(in the rows, 128 means zero)
Each named turn below is shown by a few rows before and after it. Which turns, in which order, take the first row of each later pair to the second? The first pair is answered.
turn Z:
[110  95 104 143 103 138 180 142 137 121 129 120 148 123] => [177 157 113 137 129 128 121 142 158 114  89 137 140 126]
[121 160 136 122 156 109 101 137 121 141 149 127 117 120] => [ 94 112 127 137 130 120 152 148 115 139 163 122 136 124]
[ 90 139 160 144 149 117  90  64  84 145 119 134 164  98] => [ 88  94 150 165 120 133 147  86  87 137 111 139 194 111]
[169 168  99  84 131 117 136 192 200 110 142 138  80 129] => [109 155 101  70 135 109 134 170 179 125 186 118  58 112]
turn V:
[125 123 145 138 144 126 109 143 137 130 137 122 136 139] => [129 123 141 138 141 127 114 150 141 128 136 123 136 142]
[202 164  90 118 117 146 175 195 145  92 114 123 140 159] => [ 87  84 113 136  96 159 213 142  91 115 164  97 160 139]
[128 143 160 109 162 124  89  81 115 122 101 127 106 111] => [182 149 124 105 144 126 131 144 153 101  85 138 108 135]
turn M:
[173 186 158 125 128 129 119 126 122 124  53 174 157  88] => [108 178  99  71 117 107 177 176 132 127 154 139  87  84]
[118 156 109 127 141 109 137 129 143 118 140 108 112 125] => [125 124 122 157 124 126 161 125 138 115 113 117 151 133]
[ 96 119 133 137 118 134 129 127 144 112 119 131 117 128] => [106 129 141 137 124 133 112 121 145 113 110 134 117 125]

(two turns a pair)
[124 113 127 119 176 158 107 145 137 171 158 100 117 113] => [158 104 138 142 168 173 111 147 143 164 115 118 150 124]
M Z
[199 139 109 150 142 154 127 126 124 131  99 128 140 103] => [181 109  99 156 125 159 164 138 121 129 110 123 148 106]
M M
[117 101  87 140 109 124 189 159 149 109 160 138 104 136] => [109 152 147 141 159 113  75  72 116 132 136 139 100 107]
M Z
[ 72 157 139  93 162 113  84  97 120 150 166 125  60 109] => [128  75 109 144  94 152 211 176 152 115 114 150 137 157]
V M
[108 148 158 138 153 121  93 100 123 122 144 123 130 132] => [145 125 149 161 131 138 131 129 139 108 110 138 165 152]
Z Z
[160 121 153 162 129 146 118 111 120 131  84 138 171 128] => [124  84 125 154 106 147 177 140 122 129 124 123 163 133]
M M
[190 129 146 137 119 137 116 138 136 121  55 149 152 132] => [107  76 166 151 108 147 133  95  94 139  90 131 164 115]
V V
[144 160  92  88 121 125 137 182 132 124 140 136 108 126] => [ 78 140 124  95 130 126 112 123  91 144 163 121 110 105]
V V
[147 174 150 108 179 121  54  84 122 117  95 129 118 125] => [123 181 109  72 175 107  87 125 137 117 151 111  72 126]
V Z
[150  75 142 171  92 137 171 122 145  84 134 131 159 136] => [103 131 157 130 137 107  88  73 124 109 182 110  98 103]
Z Z
[102 120 131 127 132 127 118 121 119 130 142 123 122 127] => [107 126 136 128 135 127 107 116 119 131 136 125 122 126]
M M
[111 109 163 152 124 134 118  94 108 129  97 137 163 123] => [110 119 165 147 130 130 103  89 106 131 100 136 155 120]
Z Z
[162 152 129 130 144 120 107 124 132 144 129 106  96 106] => [180 124 121 150 122 134 147 146 140 134 108 116 125 120]
V M
[127  84 142 188  80 118 172 114 106 152 138 142 195 158] => [ 90 104 102 141  86  95 184 143 115 156 208 118 132 150]
M M
[155 139 148 138 160 153 120 116 125 134 118 125 150 103] => [164 153 137 127 164 148 117 129 136 131 124 124 136 106]
Z V
[142 120 169 134 160 145  92  78 104 149 106 151 136 112] => [142  82 161 152 136 159 139  96 107 142  98 154 162 123]
Z Z
[139 148 113 110 120 113 113 120 146 107 134 145  99 122] => [134 117 106 125 100 123 151 135 147 102 132 146 118 131]
Z Z
[150 125 106 146 120 131 142 167 122 125 119 126 123 136] => [147 135 101 135 124 125 136 170 124 127 127 123 110 133]
M M
[105  62 131 146 102 134 156 107 120 127 118 139 162 137] => [184 142 101 112 125 111 121 155 166 112 102 151 119 147]
M V
[154 162 126 112 145 128 106 150 146 126 135 131 102 134] => [ 87 106 133 124 126 138 144 130 117 136 166 116 117 126]
V V
[178 126 112 149 104 145 154 147 150 107  97 143 162 150] => [172 152  87 118 112 129 152 168 163 107 131 132 123 148]
Z V
[ 73 121 123 102 145 129 185 155  97 125 154  91  89 137] => [122 145 183 141 168 142 107  93  80 128  73 117 137 132]
M Z
[101 123 128 131 123 148 143 124 141 136 152 127 117 134] => [137 155 132 127 137 144 112 125 151 132 129 136 112 135]
Z Z
[138 160 127 156 132 137 140 120 109 122 110 143 142 135] => [131 173 127 146 140 131 125 113 108 127 120 139 130 130]
V Z
[121 145 128 122 101 153 135 165 139 142  90 121 107 126] => [107 156 134 112 113 146 113 150 131 150 102 114  95 117]
M Z
[111 140 130  87 132 143  85 102 106 130 183 123  84  94] => [132 123 166 125 130 161  69  72  92 128 129 140 133  98]
M V
[188 149 134 135 125 101 129 153 164 126  87 149 117 143] => [ 86  86 128 133 104 104 181 136 131 142 157 120 110 129]
Z Z
[141 162 130  81 137 129  92 149 140 126 111 139 102 118] => [156 140 148 111 126 144  97 138 134 123  75 152 141 124]
M M
[112  81 137 117 117 138 133 105  86 157 119 126 108 113] => [183 122 114 108 121 132 126 148 123 139  90 143 101 130]
V V
[152  92 109 142 103 133 155 147 163 109 116 148 161 133] => [125 122 151 139 139 123  75  78 131 131 116 141 149 107]
V V
[125  99 114 122 105 127 182 157 145 124 137 116 125 140] => [143  92 142 148 106 138 165 133 134 124  98 129 158 142]
V Z
[133 106  93 119 102 123 205 167 156 125 159 124 117 143] => [160  88 129 159  99 143 191 139 144 122 102 142 169 149]
V Z
[ 95 118 140 113 134 125 113 102 102 141 155 117 113 107] => [112 105 155 136 129 136 114  92  97 137 123 128 144 112]
Z V
[156 138  95 137 134 116 105 123  90 123 121 119 114 155] => [158 125 101 149 128 122 114 122  88 122 110 123 129 158]
M M
[ 88 174 137  93 156 105  67  93 113 150 141 122  72  92] => [187 120 119 149 101 143 159 167 154 111  53 162 159 142]
Z Z
[132 137 148 116 127 130  94 106 125 119 124 126 133 125] => [130 113 150 130 115 138 116 109 122 116 116 128 152 130]
M M
[ 78 182 102  75 153 106 114 146 134 122 121 117 106  99] => [111 120 114 131 114 141 172 159 136 106  61 141 182 124]
V M
[141 120 118 127 131 124 120 170 149 130 124 127 127 146] => [147 118 126 137 130 128 116 163 145 129 112 132 138 147]
V Z
[122 118 112 136 136 114 151 132 161 138 176 117 134 138] => [148 114 137 163 137 126 135 112 155 137 132 133 169 140]
M V
[ 70 128 116  92 158  61  79  60  82 128 160 121  69 111] => [186  78 127 169 113 106 141 104 114  93  36 173 179 158]
M Z
[148 126 156 137 134 108 108 150  91 100 118  66 162  99] => [141 135 152 127 139 103 102 150  92 102 131  61 149  95]
V Z
[130 145 124 135 136 123  93 132 134 144 115 127 114 128] => [ 96 122 124 135 128 124 111 126 121 148 135 118 114 123]
M V
[112 161  94 106 129 123 144 135  90 126 113 100 115 152] => [136 152 107 127 125 133 140 128  90 120  80 112 143 157]
Z M
[103 133  99  79 165 135 106 123 110 170 154 130 120  96] => [159 132 122 113 163 151  92 115 116 160  89 154 166 109]
Z M
[164 162 126 128 146 137 124 131 157 136 119 140 123 128] => [166 155 132 136 144 141 125 128 155 134 110 143 135 129]
V M
[124 143 103 116 120 123 131 149 142 132 150 123  98 120] => [143 143 101 123 117 126 136 159 149 127 135 129 108 127]
Z Z
[ 48  82 123 123  91 131 155  99  89 147 184  95 142 118] => [102  69 152 166  84 152 151  88  91 137 111 122 202 132]
Z V
[190 155  90 117 121 118 142 187 174 106 109 131 109 147] => [ 56 108 151 132 135 123 104  75  93 146 156 101 116 103]
V V
[ 97 108 121 136 136 128 150 119 140 121 153 129 101 110] => [110 136 126 128 152 121 119 110 142 124 148 131  90 105]
M M
[ 76 121 153 155 139 105 108 123 134 145 156 130 111 139] => [115 107 159 183 125 122 124 134 144 133 111 147 149 154]
M Z
[168 159 130 127 121 152 142 165 150 118 149 110 124 128] => [126 139 129 121 115 152 156 156 135 126 180  97 117 121]
Z Z
[130 179 121  90 121 132 162 158 161  83  85 142  94 163] => [ 58 110 144 117 100 151 195 119 121  96 104 131 128 152]
M V
[139 138 110 143 130 121 134 133 124 138 143 126 140 145] => [135 139 121 146 135 122 120 118 117 140 138 127 144 142]
V M
